Which row each row swaps with, under one turn or mirror
C: -1.88; 0.16; -1.10; 3.90; 1.70; -3.43; 0.66; -4.56; -1.41; 4.73; 1.17; -0.76; 0.26; -1.34; 2.04; 2.82; 1.43; 1.31; 2.33; 3.67; -0.23; -3.83; -0.14; -0.01; 4.60; -1.22; -0.93; 0.09; 3.11; -2.78; 1.41; -2.28; -3.48; -4.28; 2.80
U: -5.77; 0.19; 0.90; 1.84; -1.86; -1.53; 3.12; -0.93; 1.95; -1.10; 1.53; 0.06; -0.77; 1.38; 0.62; 1.86; -1.97; 2.21; 0.61; 1.65; 2.53; -1.15; 3.68; 0.33; -3.24; 3.93; -1.27; -0.03; -1.28; 0.46; -1.12; -2.03; -0.22; 2.97; -6.54
T: 1.46; -1.06; 0.27; 1.01; -2.20; -1.37; -0.86; -2.00; -0.62; 0.70; 1.78; -2.35; 3.92; 3.67; -1.50; 4.43; 3.93; -0.96; 4.77; 1.96; -0.31; -0.63; -0.31; 1.01; -2.15; -2.08; -1.38; -0.25; -0.43; 0.63; 1.20; -0.66; -2.68; -2.13; 6.50
W: 2.91; -1.49; 1.10; -0.89; 0.96; 0.56; 0.28; 0.41; -4.80; 1.06; -0.15; -2.24; -0.41; 0.44; -0.93; -2.24; 3.92; -4.30; 0.23; -0.77; -0.19; 4.21; -0.76; -2.03; 4.60; -2.75; 2.34; -2.16; 3.26; 0.28; 1.84; -0.66; -0.22; -2.45; 4.75
F: 0.13; 1.58; 1.10; -1.49; 1.28; 3.71; -1.79; -0.95; 1.53; 4.93; -0.87; -0.09; 2.74; -3.80; 3.45; -2.54; -2.02; -1.18; -4.90; -3.28; 1.26; 3.21; -4.09; -0.97; 4.44; 0.76; -0.48; -2.23; 0.50; 2.31; 0.37; 0.09; -1.16; 0.29; 1.42
R: -2.04; 3.38; -0.02; 0.96; 1.44; -0.87; 0.45; -3.97; 2.48; 5.64; -0.15; 4.00; 3.00; -5.05; 2.98; -2.85; -0.26; -1.73; -1.67; 1.47; 0.27; -0.23; -0.91; -2.26; 6.53; 2.80; -0.57; -0.39; 3.27; 1.17; 2.15; 0.40; 1.12; -0.95; 2.10
N: -0.82; -0.68; 4.21; -2.85; -3.96; 1.98; 5.19; -0.94; -5.76; -0.56; -1.74; -3.62; 1.23; -0.09; 0.90; -2.08; 1.25; -4.15; -0.69; -1.02; -0.67; 3.88; -2.78; -0.86; 1.55; -3.23; 1.64; 0.69; 1.76; 2.23; 3.19; 2.19; -0.62; -0.97; -1.13
V: -2.10; 0.46; -1.56; 3.09; 3.07; -2.05; -1.57; 0.34; 3.81; 0.70; 2.67; 2.22; -1.71; 0.84; -0.84; 0.03; 0.16; 1.17; 0.34; 1.45; 3.31; 0.19; 5.36; -1.48; 0.59; 5.15; -0.43; -3.18; 0.25; -0.54; -2.08; -4.08; 1.31; 2.28; -1.00
D: -2.54; 0.34; 4.50; -3.12; -4.04; 2.80; 5.67; -0.23; -3.04; -0.53; -1.51; -0.28; 0.81; -1.14; 1.42; -3.11; 0.36; -3.82; -2.12; -0.17; 0.40; 3.84; -1.04; -0.79; -0.79; -1.32; 1.58; 0.10; 0.66; 3.18; 2.90; 2.71; 1.56; 2.19; -4.47
H: -1.29; -1.43; -1.13; 3.18; 2.05; -0.15; -2.21; -1.51; 0.32; 3.68; 1.48; -3.60; -0.49; 0.45; 2.40; 4.31; -1.25; 3.84; -0.28; -0.44; 1.72; -2.01; -1.29; 1.85; 0.98; -1.07; -1.91; -1.78; -0.86; -2.30; -1.96; -3.96; -5.52; -1.64; 0.32
K: -0.01; 2.84; 0.91; -0.98; -1.96; 0.71; -1.69; -1.70; 5.50; 1.46; 1.09; 3.66; 5.93; 0.01; -0.61; -0.69; 1.07; -2.46; 0.46; 0.35; 1.40; 1.74; 0.80; -1.19; -1.23; 4.03; -1.78; -1.28; -1.18; 4.50; 1.11; 0.71; 2.40; 2.51; 4.12
P: -4.84; -1.58; 2.09; 1.33; -2.63; -1.02; 5.01; -0.48; -1.91; -1.52; 1.15; -2.02; -2.20; 2.36; 0.56; 3.05; -0.19; 1.54; 1.42; 2.51; 1.58; -1.10; 2.63; 1.51; -4.36; -0.63; -0.14; 0.19; -0.85; -0.80; 0.05; -1.31; -1.37; 1.72; -6.90
B: -0.80; 3.38; 1.02; -2.94; -1.28; 2.40; 3.10; -1.67; -1.39; -1.10; -2.72; 2.60; 1.27; -1.37; -0.31; -2.41; -1.25; -2.69; -3.90; 0.57; 2.43; 2.12; -0.27; -0.73; 1.00; 6.88; 0.03; 2.17; 3.42; 3.72; 0.11; 2.11; 5.11; 0.61; -0.90
J: -0.79; -1.05; -0.62; 0.99; -0.90; -1.09; 3.59; -2.18; -6.19; -2.09; -0.80; -3.33; -2.09; 3.55; -1.77; 5.00; 1.16; 1.37; 1.56; 3.49; 1.81; -2.68; 1.04; 2.46; -1.57; 2.00; -0.66; 2.95; 3.12; -1.37; -1.36; -1.37; -0.84; -3.38; 0.01

D pairs with P
W pairs with V
F pairs with H

Which row each row swaps with, under one turn or mirror
fug: 1.42; 0.70; -2.28; -3.53; -6.18; 2.06; 3.86; -0.91; 3.71; 2.94; -0.61; -4.37; 2.14; 2.72; -4.98; 0.06; 4.33; 2.30; 1.87; -2.80; -5.38
fedu: 0.82; -2.85; 0.49; -2.06; 1.63; 1.70; 4.02; 7.57; 4.96; -0.56; -1.22; 0.30; 0.06; -0.65; -2.09; 2.07; -0.64; 0.06; 3.63; -2.70; -0.46
puzig: 0.91; -0.63; -0.22; -4.43; -6.82; 0.96; 1.08; -2.46; 2.90; -0.63; 1.52; -8.93; 4.96; 2.24; -1.73; 2.43; -0.42; 1.18; 3.01; -1.48; -1.82
navas: 0.56; 0.99; -2.58; -0.09; -0.97; 1.22; -1.73; -0.63; 4.08; 5.93; 4.38; 0.13; 4.96; -2.07; 0.68; 1.44; 2.15; -0.07; -0.11; 0.22; -0.24
Dufuf: 4.11; -3.78; -2.10; -5.41; -3.48; 0.45; -0.49; -2.80; 3.98; 1.65; 0.01; -8.20; 3.62; 3.55; 1.43; -0.04; -2.41; 0.64; 1.30; -3.25; 1.50
kito: 4.09; 0.84; -2.92; -5.56; -5.84; 2.34; -2.33; 1.55; 5.74; 3.15; 1.25; -4.75; 3.23; -0.19; -3.40; -2.19; 0.27; -1.07; -1.83; -1.02; -0.76
Boz: 0.16; -4.20; 1.66; 0.73; 4.11; 1.71; 3.26; 3.41; 5.00; -0.15; -2.13; -2.00; 1.56; 2.18; -2.28; -2.76; 0.62; 2.48; 4.68; -7.02; -4.30
Zuz: -1.19; 1.51; -0.93; 1.57; -1.82; 1.20; -2.12; -2.53; 3.31; 4.09; 3.20; -3.01; 5.19; -0.70; -0.68; -0.50; 3.26; 3.35; 1.89; -2.60; -5.26
Fef: -0.94; 0.22; -0.76; 3.18; 2.32; 2.46; -1.17; -0.47; 4.10; 4.68; 1.86; 0.03; 3.57; -0.73; -1.34; -1.67; 3.70; 2.41; 2.88; -3.72; -4.29
pite: 2.18; -5.58; 1.63; -2.61; 2.04; 0.55; 2.78; 2.69; 4.74; -0.72; -3.15; -4.74; 0.91; 4.12; -0.39; -3.60; -1.11; 3.06; 3.06; -7.96; -3.02
Nubob: 2.67; -1.00; 1.98; -6.37; -1.91; -0.98; -0.22; 5.23; 4.22; -1.64; 2.13; -7.23; 4.50; 1.42; -1.69; -0.68; -5.05; 0.60; 0.91; -2.24; -0.65
vof: 3.18; -3.07; 0.77; -3.95; 3.38; -3.47; 0.28; -0.21; 1.77; 2.78; 2.09; -4.91; 3.65; 3.44; 2.73; 0.17; -4.33; 3.56; 1.63; -3.30; -0.53
dok: 1.82; -4.49; 2.14; -3.83; -0.48; 0.47; 6.19; 6.20; 6.14; -2.25; -2.17; -3.53; 0.59; 2.42; -3.08; -0.14; -1.46; 0.61; 3.50; -4.58; -1.21
Vezo: 0.52; 0.29; -2.16; -0.20; 1.11; 2.37; 0.12; 3.96; 4.37; 4.01; 2.02; 2.60; 2.30; -2.93; -0.95; 1.96; 1.82; -0.76; 0.85; -0.23; 0.38

Nubob pairs with kito
dok pairs with navas
puzig pairs with Dufuf

Which row each row swaps with, under one turn or mirror
kot: -3.71; -0.39; -0.12; 0.81; 3.21; 1.30; 0.34; 1.89; 2.78; -0.13; -2.83; -6.96; 0.34; 0.38; -1.22; -1.79
vez: 0.77; -0.81; 1.61; -3.89; -5.86; -0.25; -0.97; 1.22; 4.68; -1.41; 1.52; -3.00; -3.40; 2.60; 0.15; -0.63
dini: 0.44; -1.38; 0.22; -4.34; -4.22; 3.82; -2.40; -0.19; 7.43; 1.20; -0.62; -2.26; -3.23; 2.37; -0.43; -2.48
Kez: 0.01; -1.10; 0.77; -0.40; -0.41; -3.79; -3.09; -3.52; 0.40; -2.17; 1.04; 3.84; -2.51; 3.62; -0.43; -0.32
falu: -1.47; -0.12; -0.16; 2.94; 4.56; 3.08; 1.90; -2.00; -1.44; 0.96; -3.82; -0.04; 1.48; -0.59; 1.47; -2.51
Tuko: -1.21; 0.31; 0.58; 3.03; -0.33; 4.06; 2.41; 1.41; -1.73; 0.10; -5.17; 0.64; 3.98; -0.08; -1.33; -1.91
Bazas: -1.90; -0.35; 1.33; -2.00; -6.78; 1.41; -1.42; -2.72; 4.84; -2.46; -0.20; 3.40; -1.52; 2.43; -0.57; -0.24
vor: 2.09; -1.03; 0.08; 3.19; 3.23; 1.49; 1.11; 2.34; 0.84; 1.61; -3.24; 4.53; 2.41; 1.07; -0.62; -1.13
povo: 1.00; -0.91; -0.39; -0.39; 0.99; 5.88; 0.58; 2.95; 2.56; 3.09; -4.47; -4.08; 1.23; 0.70; -1.09; -3.56
Muv: -4.41; -0.90; 0.49; -2.44; -0.83; -0.49; -2.29; -0.54; 6.72; -1.82; 0.33; -5.21; -3.01; 1.96; -0.83; -0.55
Tob: -2.42; -0.84; 0.75; -1.85; -1.88; 0.37; -1.73; -5.97; 4.55; -1.27; 0.99; 2.64; -3.83; 1.76; 2.05; -1.08
fezop: 1.44; -0.38; 0.76; 0.64; 0.27; 2.03; 2.59; 4.81; -1.05; 0.68; -2.64; -5.46; 1.35; 0.43; -0.37; -2.10
zeru: 1.49; -1.57; 1.01; -0.75; -2.10; -0.59; -2.06; -0.73; 5.91; 0.01; 0.31; 6.85; -2.08; 2.84; -0.07; -0.04
Pozeg: 0.60; -0.82; 0.21; 2.79; 3.89; -2.18; -0.65; -1.06; -3.51; -0.74; -2.10; 2.16; 1.17; 2.14; -0.96; -1.10

zeru pairs with vor
Muv pairs with kot
falu pairs with Tob

